128 stands for zero in the data rows.
Here are some points, each followed by its number:
[ 89  93 136 118 202 115 207 141  97 149 112  74 130 144 255  95  64 106
 155 175 121 115 141 141 121 119 144  29 156  78 167 135 109 144  99 124
 145 141 255 113 169 135  73 170 137 170  89  90  84 126  96 120 189  78
 140 121 114  97 100 133 112 169 112 187] 0
[128 191  76 114 127  72  90 128  63 136  94 213 152 138 255 115 182  54
 110 160  69  74 176 171 114 232  97 104 139 201 113 139 138  66  96 158
 113 129  84 118  78 171 137 149 103 112 176 134 104 111 151 137  85 130
  63  73 169 191 191 169 189 178 135 115] 1
[106 128 167 126 130 129 154 162 124 111 134 126  90 130 156 152 128 126
 121 149 145 131 150 131 142 196 140 121 132 125 100 120 125 125 161  85
 134 132 147  96  72 124  93 122 136 152 136 157 127 134 153 124 130 125
 140 171 123 154 144 131  72 108 100 128] 2
[151 157 180  52 115 155 133 134  91 125 124 141 160 107 170 114 132 118
 141 140  88 100 115 174 155 139 143 114 178  78 150 132 161 116 114 112
 154 111 244 117 128 125 114 210 106 121 114 148 134  91 128 145  87 113
  76 108 162 126 110 111 154 135 186 117] 3
[118 145 102 122 154 129 126 138 132 106 107 115 155 140 173 144 120 118
 137 123 100 152 136 122 137 227 122 119 124 145  96 140 126 146 116 153
 141 114 215 129 133 139 132 137 139 133 141 136 132 123 130 136 121 137
 128 102 125 125 114 131 145  94 134 139] 4
[177 140  45 181   0 168 119 133 108  17 222 164 117 131 125 163 164  74
 135 116 122 154  89 163 109 255  97 145 144  82  85  69  74 105 177  92
 138 154 125 115  71  46 183 143 106 107 167 101 198 108 149 221 147 151
 100  90 127 175 180   4  81 102  88  65] 5
[115 154 135  79 167 146 102 106 128 138  87 165 153 128 255 153 163 123
 111  90 102 140 120  98  89 255 128 149  84 152 103 129 181 168 143 168
 114 104 151 137 129 113 167 156 112 116 106 123 200 120 127 122 104 194
  78  51 140 139  80 197 204 110 137 145] 6
[180 183 151 146 128 107 181 129 124 135  97 148 116 112 224 142  82 151
 131 159 175 149 139 144  72 188  98 182 100  90 184 178 147 112 144 202
 142 201 255 160 150 125 108 117 149 137 157 160 163 122 134 111 192 115
 139  97 108  93 127 141 102 130  82 158] 7
[140 110 182  79 211  82  86 118 120 161  53 120 168 100 255  86 111 125
 123 149 153  94  75 104  91  80  93 122 102 190 212 119 169 125 117 166
  97  89 255 167 154 186 111  77 132 103  82 163  94 166 143 126 111  86
  67  84 161 127 112 181 199 156 195 126] 8
[136  75 195 121 145 123 146 129 118 205  92 169 141  71 255 180 132  45
 132 173 114 158 110 111 144 116 111 116 192  84 160 117  84 134 168 146
 140 125  89 114 189 127 126  98 100 145 110 108 166 142 138 117 165  65
 101 147 179  94  52  74 141 117 102 130] 9
[138 181 202 147 163 150 235 108 133 151  75  90 204 155 255 168  91 114
 175  88 158 159 210 139 184 226 155 181  67 214 161 182 131 140 164 112
 123 164 165 142  70 173 148 130 149 110 168 128 160 178 145 126 200 166
 103 234 154 151 106 178 139  65 142 255] 10
[113 179 133 119 188 145 131  96 137 137  94 141 127 130 255  99 147 143
 103 145 123 131 164 145 130 255 171 118 157 147 165 138 169  93 117 113
  98 149 180 118  89  80 130 105 133 105 116 129 126 140 128 143 145 166
 159 130 111 124 126 117 127 133 136 170] 11
[141 125   0 187  88  87  81  94 150  87 117 144  90 192 103 104 158 156
 190 113 167 160  93  96 157 255 126 117  92 173 115 140 132 155 114 174
 134 100  33 177  85  65 189  60  82 102  61  94  98 120 185 149 114 138
 164 155 105 144 128  79 107  70 129 107] 12
[111 168 133  96 135 149 112 126 140 109 135 142 103 119 172 127 146 187
  90  85  96 132 126 107  87 244 126 158  92 145  71 117 161 136 147 127
 107 116 165 133 115 111 162 157 139 152 112 135 174  88 128 103 121 198
 127 107 121 131 130 160 155 135 121 173] 13
[134 111 101  85 110 161 117 147  69 154 148 111 174  62 214 148 138 128
 113 114 133  76  82 160 144  66 147 142 145 151  76 169 114 163 165 128
 104 136 255 105 122 104 122 123 141 135 125 148  85  86 152  96 131 156
 133 140 120 142 146 166  74 134  74 125] 14
[ 99 114 190 137 173 141 234 129 110 150  87 142 175 181 248  73 159 129
 114 142 206 114 216 193 130 116 126 131 100 156  97 100 124 147 164  98
 137 108  80  64 182 160  81  99 158  72  81 102 123 142  98 101 141  61
 118 180 100 119 109 165 142 109 118  56] 15
[147  94  36 143  96 107  61 137 123  77 128 143 131 143 246 121  80 129
 151 161 157 120  38 151 172 124 122 126 130 181 162 110  97 134 136 159
  97 142 255 104  57 122 124 111 129 117 139 127  75 152 132 140  72  92
 133 114 164 131 136 103  98 172 135 106] 16
[118 141 116 119 122 132 112 121 143 137  97 147 125 132 244 112 142 138
 125  87 114 137  97 124 101 187 120 122 111 149 121 133 120 131 128 163
 103 140 191 127 134 128 168 128 140 117 122 139 125 119 127 136 110 159
 127  93 126 125 111 128 144 126 125 127] 17
[176  34 177 130 255 151 153 143  87 255  68 127 140 151 170  53 153 139
 158  95  48 166 167  42  58 255 163 129 210  81  80  98 179 200  25 188
 195  81  84 160 255 142 139 109  98 168  93 110 186  51 102 137 137 255
 169  90 129  61  83 255 255  82 132 154] 18
[117 110 202  93 213 125 157 176 165 179 136 115 165 142 125 122  86 193
 149 174 176 157 134 120 149  88 180 106 154 149 182 107 158 132 117  96
 158 113 255 107  29 160  40  68 113 161  88 153 108 156  86  89 174  71
 139 201  86  98 126 182 115 158 163 179] 19
[143 162 119 126 113 136 112 134 128 109 162 144 124 160 220 116 144 135
 129 127 107 132 112 152 125 253 114 158 120 175 114 132 130 102 137 142
 107 113 133 116  60 106 136 158 153 142 129 144 157  96 161 139 125 172
 124 119 119 124 121 159  64 114 136 137] 20
[102 106 216 217  94  95 217 165 170 150 201   0 157 206 225 140 135 160
 121 182  98 141 217 172 181  66 235 144 123   0 255 156 119  27 133  69
 150 224  82  56   0  94  35 109 143 195  69 141  88 223 200  83 231 129
 228 234 176 157 156  76  41  47  71 126] 21
[163 149 174 126  92  82 127 173 166 159 166 177 102 102 158 143 123 165
 121  92 134  76 184  94  48 254  98  99 109  46  40 101 110 128 139 150
 134 111 161 156 134 109 122 102 129 100 155 174 182  63 117 130 149 205
 160 111  81 112  88 151 164  88 120 175] 22
[139 127 149 138 145 148 126 122 129 125  95 123 139 137 187 119 126 132
 111 132 134 138 151 128 129 172 118 106 148 119 151 127 149 125 113 115
 126 112 187 122 158 118 129 128 143 155 105 123 140 101 122 135 118 110
 109 127 127 129 133 127 141 118 132 143] 23
[ 93 113 168 100 177 141  93 120 159 180  83  95 139 175 192 115  83 145
 145 126 107 132 118 138 132 185  57  80  89 109 152 128 154 153 149 126
 100 137 255 133 145 153 120 141 124 126 128 187  64 160 144 132 145 141
 112 114 150 173  95 174 166 151 147 145] 24
[125 136  88 129 113 146 108 138 136  93 162 148 115 121 147 120 132 138
 150 137 143 118 101 123 120 166 130 152 122 132 137 121 115 113 152 118
  91 140 207 138  39  99 124 101 136 107 150  96 138 128 118 137  98 160
 152 125 117 143 114 115 100 111 125 104] 25
[119 166  85 166 114 123 142 122 107 105 152 108 110 130 161 114 125 162
 115 134 126 129 141 142 133 114 125 135  99 141 120 124 121 120 140 121
 134 160 235 136  71 121 124 132 133 130 144 131 114 132 137 124 153 126
 140 157 140 131 145  96 111 145 129 126] 26
[126 183 148 146 117 141 147 132 121 152 114 123 128 127 206 114 157 119
 125 109 129 132 143 121  99 243 126 149 112  90 143 128 132 160 122 120
 124 139 191 121 128 140 118 140 134 120 138 128 155 124 131 133 140 159
 122 123 113 132 112 135 125 102 136 134] 27
[ 93 107 245  55 210 118 171 152 141 209  97  77  92 125 148 135 121 111
 125 178 150 115 139 132 147  95 147 132 107  88 151 137 138 121 150 113
 164 133 209 136 101 165  72  96 134 141 100 152 131 142  96 108 212 129
 148 221 118 107 106 142 102 108  96 150] 28
[119  59  98  89 155 145 116 122 105  94 166 142 123 108 255 142  42  96
 172 189 135 141 111 143 163 122 126  68 211 216 120 135 129 133 117 142
 126 136 178  98 161 181 125 132 134 130 112 127  83 145 127  79 114  63
 120 130 170 122 136 126  97 187  92 111] 29
[ 96 116 160  76 189 117 120 102 120 176 153  74 121 116 255 148  82 168
 123 180 175 118 123  93 160 108 183 138 123 175 138 103 142 109 131 134
 187 165 242 104  34 150  74 129 129 133 129 152 132 164  95 109 125  89
 119 222 147 120 118 168 128 154 144 174] 30
[100 131 238 109 192 129 161 141 134 210 114 128 107 122 200 129 136 112
 115 138 134 114 175 115 124 174 139 127 163  66 136 143 145 134 125 121
 157 121 203 139 129 167  81 103 144 142 104 146 152 134 108 119 147 131
 134 177 124 104 112 137 137 108 131 158] 31
[143 152 144 161  79 132 167 130 128 158 158 128 137 153 249 132 159 137
 121  78 135 117 137 135 139 247 146 124 137 113 130  99  94 154 137 137
 142 132 174 146 153 127 114 120 135 165 162 149 171 154 150 138 136 127
  99 107 115 153 134  89 126  91 129 135] 32
Which two points above are nearest to each new point? Their numbers follow each, nearest first.
[ 56 117 147 137 154 180  94  95 185 173  75 145  89 150 255  86 117 113
 107 174 105 153 100  90  70 197 188 121  78 142 190 181 132 103 105  99
  52 114 224 140 130 127 193 154 222 181  99 123 132 145 158  98 152 103
 165 128 120  90 109 196 107 123 192 123] ~ 17 23
[147 133  95 153  78 149  99 128 138  80 162 121 158 131 115 139 135 133
 108 118 114 126 101 129 149 204 113 117 141 155  91 141 127 132 119 148
 115 120 179 164 151  98 156 155 117 112 166  95 126 113 128 141 114 133
 146  93 126 147 139 118 115 174 137 122] ~ 4 25
[131 154 116 123 133 122 156 135 122 168 105  98 115 126 255 140 155 143
 134 153 143 128 134 119 134 171 123 133  85 127 181 138 122 124 112 116
 152 155 255 153  75 135 105 115 124 111 120 138 135 132 129 116 138  93
 121 184 135 120 131 145 128 154 158 118] ~ 26 27
[140  75 106  84 125  76  84 100 123  86 195 169  71 108 255 116  46  42
 176 131 199 178  98 210 141  37  78 166 162 173 125 139  42 116 125  89
 163 183 255  93  61 112  84  31 160 147 170 137 114 116 149 126  68  45
 199 204 200 171 140 109  32 156 174 114] ~ 16 29
[106 118 180 105 163 114 145 141 134 235  79  84 126 142 154 170 164 123
 130 130  65 121 143  99 179 255 132 153 110  59 133  85 200 108  90  79
 213  71  58 198 155 231 109 130 142  85  64 164  83 194  53 155 134 112
 123 105  63  24  48 213 181 152 164 153] ~ 31 27
[140 141 125 127 119 146 110 133 127  97 130 153 157 119 225  94 151 145
 128 107 136 145 116 108 119 206 121  99 121 150 104 109 133 130 115 153
 116  76 199 131 161 147 150 155 131 128 117 122 114 120 145 132  86 148
 124  75 123 127 116 140 144 158 131 117] ~ 17 4
[ 95  73 176 139 117  98 144 151 147 146 124  94 134 130 135 134  86 105
 135 183 151 125 152 157 151 111 124 105 169 111 139 114 121 130 145 107
 165 141 170 126 163 169  75  85 138 134 121 140  73 131 129 133 158  75
 153 176 124 120 125  90  96 121 113 104] ~ 2 23
[143  64  41 136  93  80 174 141  98 103 160  45 198 130 255 180  18  51
 190 255 179  94 140 196 224   0 114  77 193 158 213 122  90 108 136 118
 197 178 255 112 143 206  34  62 121 132 138 104   0 186 120 150 150   0
 160 173 190 116 169  62  25 201 173  52] ~ 29 16
[195  82  88 196  31  27 159  86  79 128 167  35  82 121  96 132  56 130
  71 142 255  79 208 207 167 101 146 151 122  96 141 161  93  24 144  66
 186 166 255 158  10 100   2  68 134 163 163 152  36 128  81 101 255   0
 149 255  82  88 255   1  82 107 125 149] ~ 26 2
[139 168  64 141  61 140  91 120 141  85 101 145 157 102 220 133 152 170
 105  76 111 129  97  98 114 244 112 137 110 169 107 126 150 129 125 157
 117  98 202 161 135 108 200 146 130  90 171 130 138 104 115 141  94 159
 109  68 116 141 136 115 185 129 104 122] ~ 17 4
[136 121 109  68 144 153 123 104 180 105 183 171   0  82  39 102  87 114
  91  86 129 150 142 114 157 255 180 113 180 118  75 208 178  64 157  62
 169 126 176 123   2 101  93 182  44 174 139 100 111  36 204  92 131 175
 122 161 138 170 135 169   7  94  23 231] ~ 2 20
[123 122 232  80 188 104 179  49 124 178  81  94 108 101 250  73  91  93
 116  97  72 122 189 117  79 156 157 110 141 114 123 139 158 181 186  90
 180 103 255  90 140 132 139 168 160 126  98 151 210  86 134 155 178 153
 118 151 101  61  70 112 183 119  94 170] ~ 31 23
[134  99  97 145  80 127  81 123 116  60 149 138 117 132 105 132 142 126
  95  90  65 147 125 147  98 255 115 104 151  99  79 150 109 145 135 113
 133 120 112 145 158 101 180 154 161 124 140 120 103 125 142 154 127 125
 131  89 103 146 150  83 185 139 107  96] ~ 4 17
[149  62  84 112 122 174 164 147 139 193  79 130  98 193 123 186 168 145
 191 143 111 104  70 104  51  45 150 152 155  72 161 162  83  63  52  61
 105 109 255  76 139  91  68 144 127  76 116  64 147 190  92 105 125  80
 131  99  95  60 140 176 193 129  87 149] ~ 23 25
[164  89  85 159 181 143  86 152 110  97 148  78  96  62 214 137 112 151
 143 157  73 149 161 169 130 255  82  63 154 150  55  82 149 155 133 129
 155 145 212 113 181 134 111 185 111 151 133  83 148 117 116 118  80 107
 138 114 132 117 139  86 120 142 120 123] ~ 4 23
[140 134 147 149  76 147  90  98 155  98 106 215 191 146 255 134 164  76
 148  63  73 130 110  96  89 255  84 106 132 122 107 142 131 172 117 181
  94  84  76 149 218 121 218 138 123 111 130 105 182 123 155 174  81 188
  79   0 150 146 104 114 214 135 171 104] ~ 6 17
[ 98  70 188 133  85 134 137 110 132 142 126 157 132 138 115 160 159 115
 151 142 163 123 126 142 149 114 130 154 187 112 124 106  90 147 169 119
 148 141 129  83 174 125 117 117 124 135 152 140 129 125 126 112 155 144
 130 127 143 128 111 124  67 123 107 109] ~ 2 23
